In the rows, zero is written as 128.
Each named turn below is shown by a few rows before and after it. Which turns, in which order, take the first row of each later pair to the second? The first pair is answered.
turn galud:
[155 125 128 115 131 140 144 157  76 152 125 133 138  96 112 177 127 138
 130 138 137 120 104] |-> [123 153 146 125 138 139 136 142  65 149 116 134 122  99 107 150 125 151
 117 103 154 143 115]
[115 120 163 125  98 127 149 147  60 116 120 160 124 124 142 165 174 106
  97 129 114 147 161] |-> [143 112 164 134  93 127 157 156  59 127 128 163 141 117 133 174 152 102
 111 141 113 126 154]
[110 147 142 146 107 148 108 119 139 120 124 118 120 149 152 139 149 142
 133 129 111 148 140] |-> [134 130 136 141 105 148 116 128 144 128 134 121 133 143 153 154 145 138
 139 150  99 129 131]
turn vavaz:
[128 106 132 124 107 137 144 133 121 168 141 111 149 112 120 167 135 105
 160 153 133  81 113] |-> [132 107 138 135 106 135 145 133 113 160 141 116 151 112 125 175 132  98
 156 154 135  84 123]
[112 137 109 127 138 120 138 132 104 116 134 145  99 120 129  97 115 161
 120  95 130 136 144] |-> [111 137 109 130 139 119 137 128 101 110 131 143 101 120 128 104 112 154
 122  97 132 144 144]
[118 140 132 155 137 135 145 131  93 125 123 163 109 126 143 110  90 150
 121 100 157 144 141] |-> [107 154 145 149 137 136 134 124 106 124 123 147 111 131 133 106  97 146
 118  98 164 148 142]
[138 179 147 151 126 121 140 130  99 162 127 127 123 125 108 118 143 113
 121  95 166 168 130] |-> [133 179 131 126 130 122 134 120 122 169 125 108 114 134  96 103 144 121
 127  96 159 152 106]
turn Giv:
[103 128 130 137 133 131 117 126 107  95 110 118  86 128 161 114 151 128
 100 123 140 168 148] |-> [145 162 156 162 142 142 129 116 105 127 110 114 114 115 122 112  97 135
 125 113 169 128 140]
[135  64  84 118 170 165 168 150  62 113 190 184  57 119 189 123  95 189
 109  84 121 123 113] |-> [ 76 122 125 119 164 167 146 116  62 100 155 160  35 128 186  96 122 178
  87  46 143 166 144]
[122 145 108 111 142 131 115 119 122 138 127 149  92 132 116  80  95 181
 115  83 139 117 108] |-> [134 120  90 102 143 127 124 138 121 135 134 157  95 129 129  87  92 186
 118  98 125 109  99]
turn rogeg:
[108 156 113  98 143 129 114 119 155 160 126 105 119 115 113 120 122 152
 146 110 123 114 114] |-> [102 149 111 124 141 125 123 121 115 145 124 134 109 114 131 110 105 159
 132  90 142 140 138]
[ 74 137 128  91 127 130 115 106 154 123 100 123  92 138 112  82 127 166
 146 128 125 143 116] |-> [120 113 116 127 139 127 141 130 105 130 115 164 107 126 122  90  76 185
 155 112 137 129 125]
[ 68 181 163 130 112  94 100  87 108 125 155 145  92 132 121  80 111 114
  90  91 165 159 161] |-> [169 146 137 141 122  96 129 119 113 160 192 170 146 112  90 121  44 133
 141 129 151  74 118]
[137 109  98 144 130 163 107 128  89 106 113 135 133 126 114 124  68 151
 162 145 121 143 102] |-> [103 126 109 114 126 167  87 114 132 107 103 101 126 138  96 119 106 135
 157 154 108 145  91]
Pairs:
Each pair is two turns apart.
[153 126 133 137 121 136 133 131 138 140 137 126 162 124 112 150 112 129
 138 146 129 115 125] |-> [113 105 115 134 117 124 132 141 125 109 134 135 136 131 147 145 149 125
 116 145 118 150 145] : Giv rogeg
[136 153 169 163 121 125 138 118  98 132 116 129 162 118 125 151 106 102
 121 125 157 133 167] |-> [ 77 167 156 114 123 129 109  94 138 126 108  98 122 128 119 116 157 109
 108 126 142 145 150] : galud vavaz
[102 186 178 152 109 123 118 118 130 141 100  86 145 123 109 160 131  73
 112 123 141 172 161] |-> [157 156 125 114 133 129 129 136 168 174 131  88 159 110  74 154 102 111
 150 160 113  89  90] : vavaz Giv
[108 158 154 185 145 149 125 143 115 147 100 127 113 113 126 122  99 166
 139  98 156 152 112] |-> [106 135 124 179 152 151 132 158 107 140 110 142 101 117 146 111 102 181
 138 102 143 155 105] : Giv galud
[168 149 160 133 128 139 127 119 155 158 108  93 151 111  92 131 100 105
 152 144 136  88 103] |-> [102 170 142 103 141 142 111  99 161 134  94  86  97 123 107  80 139 124
 127 109 138 130 106] : rogeg vavaz
[145 102 124  90 110 148 158 120 171 130 131  93 157 129  75 118 118  83
  96 166 134 114 116] |-> [157 117 134 105 111 149 165 117 158 137 131  94 166 125  67 115  91  89
 100 155 147 110 120] : Giv galud
[172 114 150 121 114 150 155 122 118 115 103 105 123 116 105 135 115 114
 123 149 136 121 117] |-> [145  97 140 112 107 149 152 126 110  94 100 117 104 120 131 131 138 116
 105 149 127 148 131] : Giv rogeg
[102  99 123 106 120 126 136 130 111 123 115 149 112 131 158 128 159  84
  78 113 112 149 109] |-> [155 120 128 141 130 127 151 132  84 150 122 164 133 117 133 126  90 106
 110  93 142 107  97] : rogeg galud
[102 184 144 144 136 135 117 127 129 132 122 105 100 130 142  87 114 132
 108 110 154 117 112] |-> [141 122 120 134 124 127 128 159 148 137 149 107 124 126 149 144 127 113
 121 173 107  85  87] : galud galud
[170 111 117 193 162 115 143 142  71 102 168 156 137 115 162 124  80 157
 122 136  94 124 154] |-> [171 102 106 135 161 121 126 135 146 125 177  99 149 117 134 145 119 133
 143 192  49  86 114] : Giv rogeg
[118  66  54  74 136 124 118 133 127  93 153 145  78 146 134 109 134 143
 140 127 111 103  96] |-> [118  65  54  83 137 122 122 138 118  90 153 154  80 142 138 112 127 146
 142 116 120 109  99] : rogeg rogeg
[137  84  78 134 134 126 154 155  76 108 142 185 115 137 164 109 124 153
 110 103 104 128 136] |-> [134  83 106 148 115 130 150 155  72 101 138 173 131 139 175 145 139 118
  97 121 107 147 166] : vavaz galud
[170 133 107 119 144 130 134 129 156 159 142 131 135 122  97 119  91 140
 151 140 120  71  86] |-> [149 169 134 130 146 136 121 109 149 160 124 121 133 122  85  96  85 137
 140 107 145  90 102] : rogeg Giv
[147 161 204 128 113 117 146  99 138 112  82  81 166 120  91 131 121  59
 146 151 146 165 156] |-> [135 161 180 151 133 119 161 104  82  90  85 132 129 119 125  88  94 108
 129  96 170 192 169] : vavaz rogeg
[115 147 128 132 118 121 131 120 127 123 131 123  98 146 132  87 118 148
 125  88 144 115 120] |-> [115 151 126 120 114 125 127 114 148 131 132 111 100 146 120  91 132 146
 132 100 139 107 111] : rogeg rogeg
[154  99 135 118 125 133 155 134 116 113 133 175 152 138 112 150 102 117
 145 138 138 124 115] |-> [140  90 127 104 124 134 146 135 132 106 138 166 145 141 120 154 127 112
 138 147 118 133 109] : Giv rogeg
[ 87  89 142 164 104 123 121 137  74  93 104 156  93 125 189 133 166 119
  86 109 133 197 192] |-> [142  46 124 115  92 126 117 154 146 124 131 114 143 122 151 191 187  85
 122 200  78 120 132] : galud rogeg
[136 163 170 164 121 130 114 110 134 123 112 116 142 125  90 149 115 109
 149  96 145 137 160] |-> [101 134 145 122 120 129 102 113 168 106 116  98 126 135 105 158 177  97
 137 124 111 149 148] : Giv rogeg
[132 146 134 126 130 108 111 133 119 158 153 140 171 140 116 121 104 143
 164 113 109 109 109] |-> [116 112 119 131 120  99 121 154 104 127 159 158 158 148 155 145 138 129
 146 123  91 137 134] : Giv vavaz
[155 147 135 141 146 119 130 158 107 175 141  97 183  99 113 124  82 146
 161 117 159 107  79] |-> [ 82  89  90  99 135 110 116 172 117 125 145 100 136 123 171 121 182 131
 121 141 103 164  92] : Giv rogeg
[163 135 130 134 133 126 132 122 139 132 117 134 134 129 120 126 116 139
 130 119 153  85 108] |-> [159 140 133 124 133 129 130 119 150 134 116 129 131 130 118 123 126 136
 129 125 152  85 102] : rogeg Giv
[165 135 183 165 105 144 123 128 127 138 131 127 167 116 126 172 120  70
 139 166 140 119 155] |-> [124 110 165 146  99 134 115 133 135 115 128 126 136 125 153 165 164  65
 119 173 119 150 166] : Giv rogeg
[106 145 152 138 124 135 111 117  90 118 118 146 119 116 138 148 148 130
  96 112 134 154 149] |-> [157 124 144 147 125 133 130 133  91 131 137 154 150 107 129 178 123 126
 118 145 122 122 131] : galud galud
[102  95 145 132 113 115 125 141 124 106 121 136 128 135 158 157 170  98
 109 142 120 164 163] |-> [107 173 176 121 126 132 109 100 158 145 103  95 138 129  98 120 136 117
 133 112 157 128 135] : Giv vavaz
[132 156 137 151 154 142 114  99  14 113 134 178 106 130 169  92  84 204
 111  63 182 164 126] |-> [121 203 150  76 164 161  79  55 115 161 124  91 116 129  90  76 103 195
 141  91 167 101  53] : rogeg galud
[122 107  78  98 121 117 134 148 161 136 145 120 128 113 130 124 147 137
 136 169  88  89  69] |-> [126 114  94 171 127 113 154 150  73 118 132 175 116 110 167 104  96 158
 115 105 134 134 121] : Giv rogeg
[124  87  76 109 139 103 119 147 104  99 146 176  70 148 143  72 138 188
 123  67 116 135  94] |-> [152 135 110 130 147 115 124 132  97 130 140 170  93 141 108  65  88 194
 146  48 151 104  87] : Giv Giv
[140 150 152 142 119 140 131 116 135 138 113 114 147 119 104 128 107 126
 144 119 151 121 133] |-> [142 103 104 118 122 131 138 134 153 125 132 127 133 124 126 140 127 133
 143 155 114 106 109] : vavaz Giv
[164 133 129 159 144 129 152 136  84 122 141 142 123 117 131 125  85 137
 129 101 152 131 147] |-> [143 119 118  95 136 133 122 126 170 132 142  89 127 125 108 142 149 114
 138 154 104 103 105] : rogeg Giv
[126 127  98 138 140 144 158 133  68 102 133 157 107 137 148  85  85 183
 123  88 159 145 128] |-> [126 163 111  93 148 152 129 108 143 141 123  91 119 135  85  82  95 175
 150 113 146  96  80] : rogeg galud
[144 114 107 161 113 138 103 114  93 108 125  66 135 152 149 117 146 110
 144 107 117 172 134] |-> [170 134 117 162 116 150 104 105 109 130 126  53 158 144 127 122 127 112
 165 116 122 148 119] : Giv rogeg
[104 111 126 141 135 116 122 141 125 121 143 148  78 134  92 161 113 123
 120 116  98 147 167] |-> [120 138 145 148 138 122 117 135 134 139 134 137  92 134  72 154  91 128
 129 109 117 135 164] : vavaz Giv
[134 114 137 107 133 131 105 141 164 139 134 131 140 115 122 119 134 112
 130 146  87 105 101] |-> [150 124 145 131 133 133 116 139 143 151 131 147 146 110 116 110  95 127
 142 130 106  94 104] : galud vavaz
[130 122 132 106 129 126 122 133 151 134 141 100 142 128 122 153 155 112
 138 160 104 108 120] |-> [ 89 143 138 124 134 127 117 119 115 116 125 110 113 132 141 126 159 122
 110 117 127 156 150] : rogeg vavaz
[140 123 148 162 104 133 137 131 105 129 122 144 163 119 139 165 114 111
 132 128 155 138 164] |-> [147 128 145 163 107 135 138 134 103 127 121 147 164 115 132 160  96 120
 135 122 159 126 154] : galud Giv
[ 77 142 149  86 117 125 101 124 154 147 116 105 123 149 119  92 161 140
 113 132 118 127 114] |-> [141 143 159 112 116 127 121 134 148 175 133 118 156 135  94 112 112 145
 147 144 131  76 101] : galud galud
[121 168 131 149 124 128 129 109 139 110 110 111 132 120 117  74 110 145
 154 106 185 117 158] |-> [158  87  74 128 121 114 145 153 150 104 143 138 136 116 144 106 120 150
 164 156 131  86 129] : rogeg Giv
[168 137 130 166 132 124 138 120  67 133 129 184 110 129 132 100  88 161
 113  86 161 131 154] |-> [192 160 143 118 128 136 119 102 155 169 128 117 146 128  68 125 103 138
 148 140 138  68 105] : vavaz rogeg
[164 165 127  82 151 154 132 102 175 151 146 128 158 140 100 198 108 159
 150 159 133  81 102] |-> [165 133  87  80 160 144 145 121 156 140 158 161 138 144 123 189 103 182
 148 151 120  87  95] : galud Giv
[105  98  90  80 146 122 111 102  86  82 142 129  93 151 141 114 125 191
  74  75  98 170  89] |-> [174 113 103 106 156 128 130 110  79 117 156 140 135 137 100 117  57 205
 104  73 123 113  68] : Giv Giv
[ 76 165 178 166 116 142 133  97 157 105  97 105 145 144 133 122 183  80
 118 149 155 158 199] |-> [102 193 191 172 125 144 130  92 164 123  94  93 165 133 105 121 153  87
 134 148 170 126 181] : Giv rogeg
[126  82 108  99 107 101 135 104 159 130 136 111 122 147 138 117 150 124
 125 147  99 113 137] |-> [104 126 146 119 100 102 123  84 138 126 119 102 114 149 131 104 149 114
 111 113 135 144 165] : vavaz Giv
[178 112 119 134 145 134 139 134 127 146 140 142 152 129 116 134 100 119
 160 149 122  83 101] |-> [109 143 150 113 131 132 106 107 159 130 111  94 138 142 120 134 164  85
 132 145 116 136 125] : vavaz rogeg
[ 98 136 174 177 139 120 131 113 114 110 101 131 108 111 131 131 131  81
 127 133 174 143 178] |-> [122 144 183 177 136 123 132 112 125 127 105 124 127 105 114 146 122  69
 137 149 174 124 165] : galud Giv
[145 171  91 120 131 133 140 122 129 161 135 164 127 140 110 106  98 162
 140  85 156  79  81] |-> [125 175  84 110 134 138 132 120 135 153 129 162 108 140 116  94 115 164
 132  83 150  91  83] : galud Giv
[171  98 138 150 157 132 112 157 144 177 129 142 136 142 151 180 129 120
 158 150 128  95 113] |-> [110 156 182 150 149 136  90 122 143 162  93 113 118 152 148 148 155 105
 138 111 160 145 148] : Giv Giv
[144  78 106 130 117 121 146 167 155 118 147 128 165 134 157 192 173  83
 115 211  86 129 142] |-> [129  94 135 165 115 120 149 166 118  99 127 137 160 132 175 191 171  71
  94 185 110 171 179] : vavaz rogeg
[117 103  78 136 147 117 134 143  88 100 134 164 110 132 156  97 125 164
 121 123 102 137 138] |-> [ 84 131 106 135 141 117 116 127  88  93 122 149 103 137 156  91 142 144
 107 107 118 164 156] : galud Giv
[ 91 123 142  97 136 129  98 119 152 129 128 153 104 140 123  87 162 137
 113  80  91 155 133] |-> [144  79 121  95 143 123 116 145 157 143 150 168 129 129 120 118 140 144
 140 118  69 111 106] : vavaz galud
[130 149 152 154 118 134 120 120 112 138 122 138 151 120 127 146 118 118
 120 114 141 141 139] |-> [120 131 143 123 122 135 108 119 143 140 123 117 145 124 125 153 156 106
 119 147 114 135 126] : Giv rogeg
[168 165 134 111 120 139 130 112 127 157 138 135 161 120  75 112  81 135
 146 115 156  89 135] |-> [149 168 138 132 122 129 138 117  94 144 131 154 145 125 101  98  78 145
 127  88 167 119 162] : rogeg rogeg
[125 152 177 159 121 128 141  94 109 140 120 149 119 133 134 113 102 154
 128  92 152 124 135] |-> [109  85 131 133 118 121 148 124 112 111 136 163  97 146 175 135 152 147
 116 122 106 139 132] : Giv Giv
[135 133 140 178 137 127 141 126  87 125 135 152 140 130 137 139  95 128
 125 106 146 139 158] |-> [164 118 119 168 141 129 146 132 103 133 149 150 152 122 127 151  87 138
 140 131 133 101 130] : vavaz Giv
[100  74  92  90 121 132 135 130 157 109 139 126 113 136 161 117 164 133
 119 146  91 140  98] |-> [165  73  97 139 126 133 164 147 105 128 148 164 139 120 152 126  91 154
 136 134 114 117 104] : rogeg galud
[124 162 218 127  86 133 118 155 145 128 129  99 183 119 137 146 151  78
 115 116 121 151 175] |-> [169 106 182 143  92 125 148 188 111 120 154 146 192 112 163 169 125  96
 128 125 101 136 167] : rogeg Giv
[132 142 100 153 145 136 145 112 109 132 132 158 110 121 140  94  85 161
 147  94 146 132  99] |-> [123  89  72 124 135 128 137 135 133 117 145 158 110 132 164 124 132 140
 141 143 104 132  90] : galud galud
[140 136 165 160 116 138 123 132 103 134 102 112 165 126 119 170 153  97
 140 146 143 140 147] |-> [163 121 149 162 116 134 132 143 100 140 113 123 166 123 116 174 133 106
 148 143 139 120 136] : galud Giv
[ 93 134 158 121 115 116 122 105  89 139 128 122 128 140 106  92 131 137
 136 114 148 131 112] |-> [116  88 132 129 113 111 146 130  71 125 149 150 133 141 138 110 130 137
 135 133 128 130 115] : galud rogeg
[ 45 164 147 130 106 135 131 125 130 110 114  67 153 144 112 143 125  86
  87 114 140 169 188] |-> [127  71  85 128 116 127 162 179 131 122 163 110 177 134 129 182  95  98
 124 172  95 102 142] : Giv Giv
[151 150 165 124 125 147 103 127 126 168 109  78 183  84 102 133 122 132
 135 130 124  97  92] |-> [ 88 162 164 125 127 145  93 113  98 132  87  90 136  97 138 103 156 139
  97  93 131 162 129] : vavaz rogeg
[142 101  95 137 120 132 136 151 113 117 158 163 125 120 154 161 147 135
 121 141 100 132 139] |-> [148 126 136 165 111 134 136 148 102 121 145 154 142 112 147 168 131 119
 116 132 125 142 164] : vavaz galud
[115 116 174 158  98 130 121 127  97  98 124 155 121 119 162 151 146 100
  88 117 133 179 174] |-> [101 129 176 112  95 137  97 115 160 113 114 107 123 124 132 157 181  82
  97 145 113 158 147] : rogeg rogeg
[ 76 134 142  85 107 129 116 148 110 123 114 145  77 209 154 136 154 113
 103 159  79 165 101] |-> [154 119 159 127  96 129 137 170  94 145 133 161 131 195 140 191 107  92
 127 189  89 128 109] : galud vavaz
[119 106  73 111 149 125 141 141 153 125 121 150 115 127 152 131 138 151
 109 146 130 124  96] |-> [ 96 146 118 139 137 128 127 121 128 115 100 139 117 127 154 124 139 133
  93 116 162 160 136] : vavaz Giv
[130 109 111  81 132 135 112 118 159 154 125  99 100 160  73 104 130 168
 142 126 100  98 137] |-> [124  68  94 100 126 124 123 141 124 122 134 132  88 165 124 120 147 162
 119 128  87 128 165] : rogeg galud
[180 135 135 146 134 142 130 140 113 140 120 119 131 113 123 138  97 119
 147 130 164  94 121] |-> [130 136 133 110 122 145 107 125 152 134 106  87 115 123 130 139 163  96
 132 147 136 120 121] : rogeg galud
[132 153 162 166 112 134 146 110 124 122 141 137 133 125 151  97  86 153
 139 126 125 105 132] |-> [128 120 151 168 104 128 149 125 114 103 146 150 134 134 173 121 111 140
 126 148 109 123 147] : Giv vavaz
[143 105 100 129 126 120 137 144 133 119 141 141 136 123 148 147 129 136
 122 147 107 124 122] |-> [117 144 139 151 118 120 130 129 118 115 114 128 135 128 149 143 139 116
 108 121 130 163 150] : vavaz Giv
[130  80 110 121 113 121 128 148 128 123 138 127 130 128 151 152 157 116
 131 162  85 128 133] |-> [104 101 128 131 110 121 121 137 116 110 124 119 122 134 164 139 173 106
 116 143 100 158 155] : rogeg vavaz
[159 127 123 122 111 114 143 130 149 138 136 129 144 119 119 176 147 121
 156 176 127 102 119] |-> [ 88 150 126 104 112 116 122 104 147 114 116 117 104 133 132 138 183 126
 126 139 136 153 135] : rogeg vavaz
[137 104  88 130 127 113 140 161 108 104 140 141 116 127 153 119 131 127
 120 155 128 127 121] |-> [ 94 150 112 120 131 118 122 129 123 109 117 114 100 134 136  89 146 121
 108 126 143 149 129] : Giv vavaz
[135 136  96 175 129 115 149 130  99 128 139 146 110  96 174 106 110 145
 138  90 158 150 171] |-> [ 95 134 101 158 122 113 135 121 114 120 128 126  95 105 187 110 152 126
 122 102 144 175 180] : galud vavaz
[ 95 134 123 132 128 107  83 128 155 138 116  97 138 161 149 109 158 132
 123 121 117 139 139] |-> [133 119 115 126 128 107  90 138 166 159 130  98 157 152 135 124 139 127
 143 145 110 104 115] : rogeg rogeg
[ 83 131 112 148 117 121 124 163  75  92 120 161  80 112 161 125 162 144
  75  99 149 183 155] |-> [110 203 150 158 132 136 119 127 100 136 112 129 108 103  93  98 103 158
 103  74 187 138 127] : Giv vavaz
[106 143 155 121 131 125 115  77 148 114 145 117 126  98 114 105 127 102
 112 128 124 140 105] |-> [115 147 149 126 135 128 120  77 143 120 145 125 124  96 110  94 107 118
 119 117 129 134 101] : Giv galud
[125 152 131 129 132 116 121 118  99 132 134 147 119 123 135 131 112 125
 137 119 140 116 111] |-> [124 139 122 128 135 114 121 122  96 127 137 153 117 125 140 133 119 125
 135 119 131 119 109] : Giv galud
[132 155 221 171 123 119 124 139 108 119 103 109 156 132 138 199 120  76
 112 125 139 161 192] |-> [118 191 230 168 129 123 120 123 114 130  92 102 148 133 121 172 107  93
 113 106 160 158 187] : rogeg galud
[146 127 102 117 133 134 125 111 151 126 130 115 115 115 103 123 135 152
 139 118 131 100 107] |-> [130 105  92 117 126 128 134 118 147 106 131 125 107 120 132 135 163 137
 125 132 115 123 123] : rogeg galud
[148 110 114 127 138 121 145 148 121 100 146 162  85 109 161  83 109 153
 121 119 166 140 140] |-> [162 139 129 105 143 130 129 128 165 134 145 124 103 105 116  83 104 150
 140 137 167  99 108] : rogeg galud
[160 155 150 167 107 130 141 142  93 130 127 142 132 131 125 137 128  99
 111 131 147 124 141] |-> [137 132 137 154 104 130 137 149  96 120 127 147 123 138 142 141 156  95
  99 142 136 141 147] : Giv Giv
[162 125 117 162 141 128 163 144  67 137 141 175 126 109 142 115  56 168
 136  84 158 122 125] |-> [117 126 110  60 132 135 121 121 191 156 134  80 126 122  97 132 157 131
 146 164  91  90  74] : rogeg Giv
[ 94 162 147  82  97 154 124 102 190 115 121  79 125 144  95  94 160 121
 148 108 124 151 108] |-> [105 116 104 117 111 145 156 126 113  87 137 156  94 138 148  73 126 162
 127  69 134 175 127] : vavaz rogeg
[152 130 106 120 141 133 133 131 147 142 133 125 132 132 108 128 107 149
 149 128 118 102 106] |-> [130 148 119 141 139 135 130 121 110 131 118 140 115 130 127 111  98 155
 134  95 141 133 133] : vavaz galud
[145 169 171 144 103 147 152 109 147 134  97 118 166 129 104 164 103 154
 112 142 124 103 143] |-> [110 179 147 105 112 151 137  91 169 129  89 106 126 136  98 129 133 172
 104 133 119 111 126] : galud vavaz
[171 155 110 125 166 141 137 127 118 159 135 141 129 114 104  97  60 176
 158  95 146  74  97] |-> [102 139  75  92 171 135 127 123 112 126 126 150  73 130 142  66 109 192
 123  77 130 122 105] : galud vavaz
[ 74 185 140 149 123 114 127 106 138 138  97  92 139 134 115 125 146 146
 120 108 157 108 122] |-> [116 137 118 136 114 109 140 136 158 140 123  97 168 130 119 171 152 130
 136 161 120  74 106] : galud galud
[114 154 155 136 136 165 120  93 106 108 129 136 135 116 148 107 105 130
 167 119 163 142 156] |-> [131  89 111 106 129 158 130 120 131 108 152 141 140 115 162 141 131 124
 181 171 112 113 130] : rogeg Giv
[128 178 171 101 111 122 115 138 144 122 134  75 157 121 113 162 143 115
 108 121 106 114 153] |-> [166 147 151 141 117 114 148 167  90 116 150 132 165 116 136 168  98 136
 114 108 117 113 163] : rogeg Giv
[127 128 120 125 135 114 128 128 100 124 129 134 118 122 140 125 121 137
 121 112 141 153 137] |-> [154 118 119 124 131 117 129 133 118 136 140 130 137 116 123 150 113 127
 138 135 132 128 124] : rogeg vavaz
